Rotation paths and how fast each direction turns (degrees a step)
Each turn is a multiple of 5 degrees from 10 to 175, or 0.
Each row of a path follows its step; steps can be skipped.
Path 1:
step 0: [ 25  12   9 -19  10  -7  22  44   2 -32 -18 -38  11  10  14  -1 -10 -19
   3  11  12   0 -24   2 -23  33  19   6  21   8   4   7  -5   8  -2 -39
  15  -1 -10  16   4 -27   7  27 -21  -2   1  18  31  -2  -4 -21  11 -13
   5 -11   8 -16  31   6   8  10  11  -6 -15  10 -21  -5  -5  -3   4 -26
  23  19   5  -7   6 -16]
step 3: [  0 -13   6  28  16 -13  -6  13  -4 -11 -16   0  13  15  30  15   9 -18
  14  31   7 -21 -10  39   4 -13  18 -13  -4 -11   3  22 -17 -32  16 -19
   5  -1 -12  -5 -13   0  15 -12  -7   4   0  24  31  32  21  -4   4 -26
   0  13  15   9   3  18   1  12  17  11  -8 -10 -17 -18  11  11 -17 -28
  25  10  14  22 -10 -38]
step 4: [ -6 -17   5  14  -1  20   4  -5  -1 -10   8 -26   8  23  -5  -8 -14   5
   4  10   9  -3  13   4  -7  -3  -1  23  18   1  -3 -19  -9  29  -3  15
  -6   7 -27 -11   4  23  36  23  -8 -22  23   9 -11  45   6  15   2  13
  -2  19  34  -7   8  -1 -10   1   6  36 -15  24  -9  -7  -5  27 -27  -2
   6 -15 -26  33  17  26]
step 5: [  2   5  25  12  -5  -8  -7   0 -25 -11 -19   1   7  22   6  -3   3  20
 -41  -1 -14 -34  -5  14 -36  -8  -9 -30  27  17  -7  21 -11  18  -2   2
 -17 -15   9  14   0 -19 -20  -3 -16  25   2  17 -17  30   3 -19   7 -16
 -22  -5  23 -10  -5  19   8 -27  -2   5  -9 -12 -15  23  -7  25  -5 -12
   1 -13  11  23  28 -20]
step 7: [ 11 -21  40   1 -21  -7 -27  10  24 -10 -27   5  21 -10   4  14 -16  -1
   5  21   2   3   0 -18 -10  15  -6   0  27   4  13   9   0  28  26  -1
   3 -20 -20  -4   0   2   6   2   2   4   6   0  -5  -3  -5  13  12   6
 -42  17  31   8  26  -3 -36  -6  13  14 -34  -9   5  33   2  31 -12  14
   3  -4  18   1  14  29]
step 11: [  4  18 -19   3 -19 -16 -21  31 -17 -12 -14   6  -6   8  10 -11 -10   7
 -27  14   6   1  -2  26  -3 -40   6  25  31 -12  18 -18 -18   7  32  17
   1  11 -19  -9  -2 -17  -6  22   0  15 -11   8  11  11  -2 -30  18 -15
   5  27   2  12 -18  24  -8  -3 -10 -19   6  -7  -5  -7   5  32 -21 -27
  -2 -27 -12  -5 -28 -10]
step 12: [ 10 -34  19   2 -20  17 -12  -1  12 -15  18 -19 -13 -13   1   2 -40   9
   7  20  13  -9   8  13  -9  -8 -20 -13   0 -31   9  10 -12  33  -3   2
  -7  22 -16  -4   0 -12  13   9 -22 -22  -1  37  -5  10 -16  21 -14 -21
 -19  35  -8  -5 -11 -13  27  -4 -11   2  11  -6   5 -12 -19  -5   5 -37
  27  -7  19   7  15   4]
step 13: [ 22 -18 -10  -2   3   4  19  17   5  -7  -2  20  -5  24 -27  15 -20 -29
  10  20  -1   1 -21   7 -25  -9  13  10  13   9  10   7  22   5  15  14
   8   2 -18  -1  10 -27  16   7 -15  20 -18   9  12  17 -12  -6  -8 -33
   6   9  22 -10  -2  13   8   1  44 -11 -26 -18 -22  32  30  25   5  -9
   2 -26   4  18  21 -14]
[-2  2  0  3  4  4  6  0 -3  2 -6  4  0 -1  1  4  3 10  4 -3 -2 -5  1  2
 -1 -5 -4  4 -1 -2 -7  2 -3  1  1 -3  6  2  1 -5 -3  6  4  0 -3 -1 -5 -6
 -1 -1  6  1 -4  1  5  1 -3  3  2  7  4 -1  7  5 -7  7  0  2 -3 -1 -4  2
  3  2 -3  2  1 -2]
65
[ 4 -5 -1  3  2  6  2  3  1  5  1  0 -6  4  3  1 14  2  9  6  0  1 -2 -2
  0  3  2  2 -8 -2  7 -1 -3  4 -1  0  4  0 -3 -1  0 -4 -2  0  2  2  4  2
  9 -1 -2  0 -3  4 -2 -2  4 -3  3  3 -3  5  6 -1 -1 -2 -1 -3 -2  3 -1  2
  0 -1  4 -5  8 -3]
110
[ 0  0 -5 -4  2  0 -2  4  3 -5 -1 -3  4  0 -6  3 -1 -3  3  1 -3  3  3 -3
  2  0  2  1 -1  3  1  3  4 -7  0  4  1 -3 -2  2  4  7  3 -2 -2 -6  3 -1
  4 -4 -1  0 -2  1 -2  6  9  1 -6 -1 -3  7  0 -5 -8  3 -1  8 -8 -5  0 -3
  4  4 -1  5  2 -6]
115
[ -4   3  -2   2   5   1   2  -1   0  -1  -2   6   6   1   2  -5  -6   7
   2  -3   0   1  -5   3  -7  -4   5 -10  -2   3   0  -7   5   0   6   3
   5  -2   0  -1   0  -1   0  -4   5   2   2  -1   8  -3  -7 -10   0  -4
   3  -3   0   0   2   0   0   5   2   1   1  -3  -5  -4   3  -1   2  -6
   0   1  -3   4  -2  -3]
140
[ -5   4  -2   2   4  -4   4   1   1   2  -2  -1  -2  -1   3   4  -2   0
  -4   2  -3  -4   1   3  -1   0   7   1  -6   0   1   1   1  -6   5  -2
   1   7   5   6   7  -4  -1   0  -9  -1  -3   4   4  -2   3  -1   3   7
   1 -10   3   1   2  -6   2  -8   2  -6  -5  -1  -1   5   3   3  -3  -5
   0  -6   5   0   2   2]
140
Path 2:
step 3: [ 20  -9   0   0   1 -23 -23  23  10  -1 -25  25 -20  14   2   6 -15  33
 -28  -6   5  31  10 -32   0  12  -5   3 -11  11 -34   0 -19   4  -8  13
  11  -8  21   7  14  -1  12 -23  25  11  -8  -1   3  20  -8   1   8 -10
  -7  10 -14 -12  11  30 -20  -5   7  24  -5  -3 -23 -15 -13   1  -7  11
 -37  -1   9 -31 -10 -22]
step 4: [ 14 -25  18   7   7   5 -33  16  -3   0  22   1 -14  -1   9 -22   7   2
 -18   2  19   9 -18 -31  -6 -16   6  -4 -15   6 -23  13  11  18 -16 -13
  10  31 -14   7  24  14  22  -4  24   2   2  15  -3   9   6 -26  -5  18
  23  -2  -8  10 -18 -17 -14 -28  -3  13  14  30  10  10  -7 -20 -21  26
 -24 -11   4 -32 -15  26]
step 6: [ 14 -17  -4  -4 -11  -5  -2   2  15   6  54  10  -5 -10   7 -31  -5   2
   7  10 -20   4 -35 -35  -2   4 -19  -8   9  10  -1   4 -14  -4  12 -23
   7  10  -8 -11 -10  16 -12   7 -13 -19  27 -14  11   0  -2 -24  -3   2
 -14  -7 -13 -20  17  17 -46 -21   3  13   2  23  11  -4 -23  -1  -2  22
 -22   9 -19 -27   1   9]
step 11: [ 11  -1   3 -10   2 -47  -8  26  -7  -6  25 -12 -19 -16   7  19   4  19
  14  -2 -13  10 -25 -27  -6 -14 -28  -1 -33   3  -5   1  -8  13   8  -4
   0   6 -12 -13  14   9   4  22   1 -22  13  25   4 -18  11   8   0   3
   2   7 -26  -7 -20   4 -36 -13  14  25 -12  21  -2  10   7   3   6  -2
 -55  -4   3   0  14  14]
step 13: [ 17 -16  13 -11   0 -20 -12   1   9 -10  -5   3 -27   9  -5   5 -23  22
   0   2   1   6 -34 -13   2  12 -29   1  21  -4 -13  -1   9 -19  24  -2
  17 -32 -11  12  14  -2  -9   3  -9 -15 -10 -17 -34  22  15  -8   7  10
   9  27 -29 -18  28  14 -29  -3  16  30  -7   1  -8 -10 -11  19  -9   3
 -44  15   6  11 -18   2]
step 19: [ 28 -21  -7   5  -1  -7  -2   4   5  -8  -8  18 -17  30   7  14 -11 -10
 -21 -12 -16 -15 -24 -16  12 -12 -11  -4   5  11   8 -10   6  -8 -13  15
  11 -27  -5  -7   7 -27  25  10   1  11 -18   4  17  23   8 -14   0  27
 -21  13 -17  13 -26  25 -22  16  12  14 -33  10   0 -10 -17  11 -36  -9
 -32  20  11 -19  -2  19]
step 20: [  7 -14  40  14  18 -19 -16  17   1   8 -13 -14 -19   1  22 -13  -5 -14
 -17  21  -5  20  13   1  -8  -5  -1 -11  36   2   6  -8  15  -2  -6  -3
  -9 -20   3  -8   1  -5  13 -23   9 -10   3  -3 -23  19   7  -8  -3  33
   1  22 -22   1  -9  12   0   4  -6  20  19  17   6  13  -4 -24  -7  29
 -30  25  30 -19 -37   0]
step 21: [ -9 -12 -16 -28  12 -28 -18  38 -10   0  12  16 -24 -10  12  27 -10  12
 -16 -10  -6  -5   6 -10 -10 -16 -22  27  -7  22  -3 -14  -1   0   7  18
 -19   8  11 -24  30   5  48  -8   5 -10   4  13  -1  10 -15 -15  -7   4
 -12   9 -52  -6   4 -12  -5   2   4  17  -9  34   0  -3 -11   1 -13  -1
 -13  15  -3 -15  -9  -7]
[  2  -4   1  -4  14  -2 -10  -2   1  -1  -3  -2  -4  -3  -6  -2  -1  -1
  -1  -2   4   1   1   0  -1   4   1  -6  -7  -1  -4  -7  -2   5  -1   0
  -1  -1   3   3   1  -2   3  -3  -3   3   2   3  -2   1  -4  -2   3   2
  -4  -2   5   3  -1   1   7  -1  -1   6  -1   2   0   1   0  -6  -7   3
   7   8   2   2   0   0]
65
[-1 -3 -1 -6 -4 -2 -4  7 -3 -4 -3 -4 -2  6  0  3  0 -1 -2 -7 -2  4 -5 -1
  5  4 -3 -1  0  1 -7  0  2  1  6  1 -1 -1  2  0  1 -4  0 -1 -7 -1 -5  2
 -1  4  2  9 -3 -1  1 -4 -5  0  2  3  5  2  0 -2 -9  3 -3 -5  8  1 -1 -5
 -4 -6  3  4  7  1]
175
[ -8   4  -6  -4 -11   4  -3   0  -6   1  -6   3  -2  -3   3   1  -3   1
   2   2  -2  -2   1   1   6   2   2  -2  -3   3  -4  -2  -3   0   7  -5
  -2  -1  -1   5  -1   1   5  -1  10  -1   2   2  -3   4  -3  -5  -4  -3
  -1  -3  -4   2  -8   4   4   0   1   2   3  -5   2   3   1  -3  -3   5
  -3   0   2   2  -5  -3]
60
[ 0 -2 -3 -3  3 -1  2  0 -2 -3 -7  2 -2 -9 -4 -3  6 -5 -6 -4 -5 -3 -2 -6
  0 -1 -2 -1  1  4  4  1 -2 -2 -1 -6  0  4 -8  8  1 -1  0  1 -2 -4  1 -1
 -1 -1  3  2 12 -3  0 -1  2 -5 -5  4 -7 -4  4 -4 -2  1  5  5  5  3  1  2
  5 -2  4  1  3  0]
60
[ 1 -1 -5 -1  2 -2  6 -5 -2 -1  2 -1  0 -5 -1  0  5 -2  1 -3 -5 -4  5  4
  0 -6  5  3  2 -2 -1 -3 -3  3  0 -5 -8 -3  2  1  6  4  1  1  1 -6  2  4
  1  0  2  3  0 -1  1 -7 -3  6 -3 -4  1 -1  1  9 -5  3 -8 -6 -8 -1  4 -8
  3 -4  1 -2 -1  2]
110
Path 3:
step 0: [  6  28   1 -34  -9   3  13  40  10  -1 -20  12 -37 -13   7   0  11  -5
   6  11  23  -4 -10  11   2 -22   7  16 -23 -15 -13  -2   1  13   3  12
  -9 -38   0   1   1  -6   9   9  -3   4  -7 -23  10  25  -5   8  14   7
  14   4  12  13  18  -5  12   5  -7   8  -3 -19 -33  18   5 -13 -26  -9
 -10  -2  13   4  33  -7]
step 1: [  5  -5 -24  14  17  -1  11 -15  -2  22  22 -11   8  -7   7  29 -28 -20
  -5  -5  -9  -8 -13 -17   3  24 -22 -17  -7  11 -23   4  -7   8   1 -10
  25 -26 -12  21  24 -29  -8  -6   5  -4   3   9  -5   5  15  -2  19  17
  21 -31   7  -4   8  15  15  10  26 -12 -20  -5 -19   7   1  -4  -8  16
  24 -23 -13   6   5  13]
step 3: [  9  10 -11 -17 -19  -6  13  -5  10  20  -3  13  10 -26  -3   3 -24 -38
   8  -4 -13 -12 -15  -3  -4  15  28  -2   3 -10  16  -2  -2  14 -15  20
 -23 -22  -1  -6  28   1   8   0 -14   6  22  -2 -19  25   8   1  17  15
  32 -20 -19   4  23  -1  -8  -8  25  19  -5   2 -17   2  17 -14   6  -2
  -7 -17 -21   2  20 -19]
step 8: [-37  11 -16 -11  -2  -8 -21 -20  17   7  -4  -3 -18   0   8  -5 -11 -23
  23  38  21   4  -3   7  21  33  19 -17  -1   8  -9  -1   1 -23  15  21
   4 -13   6 -26  10  -3   1 -15  10  -8  -4  -1   3   2   2  12   3  15
   3  -2  -8 -13   0  -5  11  -8  -1 -23  15 -27 -20  -5  24   2 -11  31
 -25  15   5   3   0  30]
step 11: [-28 -17 -11  15 -10 -36  19 -10  23   6  10 -18 -18   5  34 -15   6  -3
  -1   9  19  -3  13  12  -1  20  11 -19  -3  15 -11  19  13  14  -9   1
   6 -28   4   1   4 -12   5  -9  25   5 -15  16  -7  -3   5  -2  23  -1
  14 -20  13  19   6  -3 -25   2   5 -13  15 -34 -27  18 -10 -18  -2 -13
   4 -21  -7  -2  -4  -6]
step 17: [-24   1 -19   3 -12  -9  -8 -16  22   9  20 -14 -18   3  38   2  20  -8
  10  24  -2  32  -5   7  -5  19   5   7   0   3 -11  14   7   0  -1 -28
   2 -11 -20 -27   5 -13  16 -29  -2   0 -22  -1  -2  -6  -5   7   4  -1
  26  10 -15   0   9   0   9  17   9 -18 -25 -30 -13  23 -11   3  -6  -4
 -27   2  27   6 -13  16]
step 20: [ -6 -17 -25   9 -14   8  -3 -29  16   9 -15  24 -25 -21  25  19  11 -12
  -1  13  13  -1  30   7   4  33   1 -12  -5   7 -13  38   1   7  -2  21
  15  -5  -5   1  13  -8 -27   9   6 -10 -13   8   8   7   3  20  18  -1
  18 -20 -17  20  -7  -5   5  -1   5  -2  20 -27  -3   3  -5  -8 -24  25
 -15  12 -13 -15  -8   2]
step 21: [-19  22  -5 -29  -6 -18  22  10  -1  11   8 -11 -15   8 -11 -20  -6   6
  17   8  16 -11 -18   7  13   7  15 -10 -12 -11  -4  -8 -24  10 -13  10
 -21  -9  -5  -8   3 -10  27 -10  10   7   5  -9  -5   8  -4  -2  16  14
  21 -19  -3 -23  18   1  -9   5   6  27  13  -9 -28  20  18 -38   1   8
 -28  -7   1  36  -1  16]
[-1  1  0  6 -7  6  3 -1 -4  1  2 -4 -6 -6  8 -2  2 -2  3 -3  4  2  0  4
  4 -3  1 -3  1  2  4  1  1  0  2  0  0 -7  2 -7 -4  8  1 -1 -9  6 -2  0
  0  3  3  1  3  0 -4  4 -7 -1  8  2  1  5 -2 -2  3 -4  1 -1 -4  1  2  5
  2  2 -3 -3  4 -6]
125
[ -1  -1   4  -6  -3  -8  -3  -2   4  -5   0  -3   1   0   3 -15  -4  -3
  -1   4   3  -2  -5  -3  -5   2   2  -1  -4  -3  -1   2  -6  -3   1  -2
  -1   1  -3   0  -5   4  -5   3  -2   1  -3  -7   2  -2  -1  -5   5   0
   0   0  -2  -4   0  -4  -1   2  -3   0   5   7   2   1   3  -3   7  -1
   0   3  -6   2   4   2]
115
[ 7 -3 -2  3  0 -4  9  8  3  1  2 -3  1 -6 -3  6  2  5  3 -1  5 -3 -1 -5
 -3 -1 -2  0  3 11 -4  3 -7  2  4 -6  0 -2  4 -4  0 -2  2 -3 -1 -4  2 -8
 -3 -2  1  2  6 -2 -1 -1 -3 -3  1  0  1 -7  1  4  0  4  5 -2  3 -2  2  4
 -4  2  4 -2 -1 -1]
125
[ 2 -4 -3  5 -6 -1  5  1  3  1 -3 -6  3  4  2 -5  3  2  2  0 -9 -3  2  5
 -1  3  1 -1  0 -3  1  5  0 -2  3  5 -2  1 12  4  0 -1 -1  3 -4 -4  2  7
 -3  2  6 -2 -1 -7  3  0 -3  2 -3  4  4 -6  5 -3  7  2 -1  0  4  0 -1 -8
  1  4 -2  0  2  0]
85
[ -1   5   3  -1   7   4  -1  -3  -5   6   1   0  -1  -3   0  -3   1   3
   2  -6   2   2   7   4  -5   4   6  -1  -6   1   0   3  -3  -3   1  -3
  -3   8   6   0   3   2  -6   2  -1   3  -1  -1  -1   1  -2   9  -3  -6
   6  -6  -2  -5   1  -5 -10  -2   0   7   1  -3  -1  -4   0  -4  -1   0
  -2   1  -1   2   2   0]
65
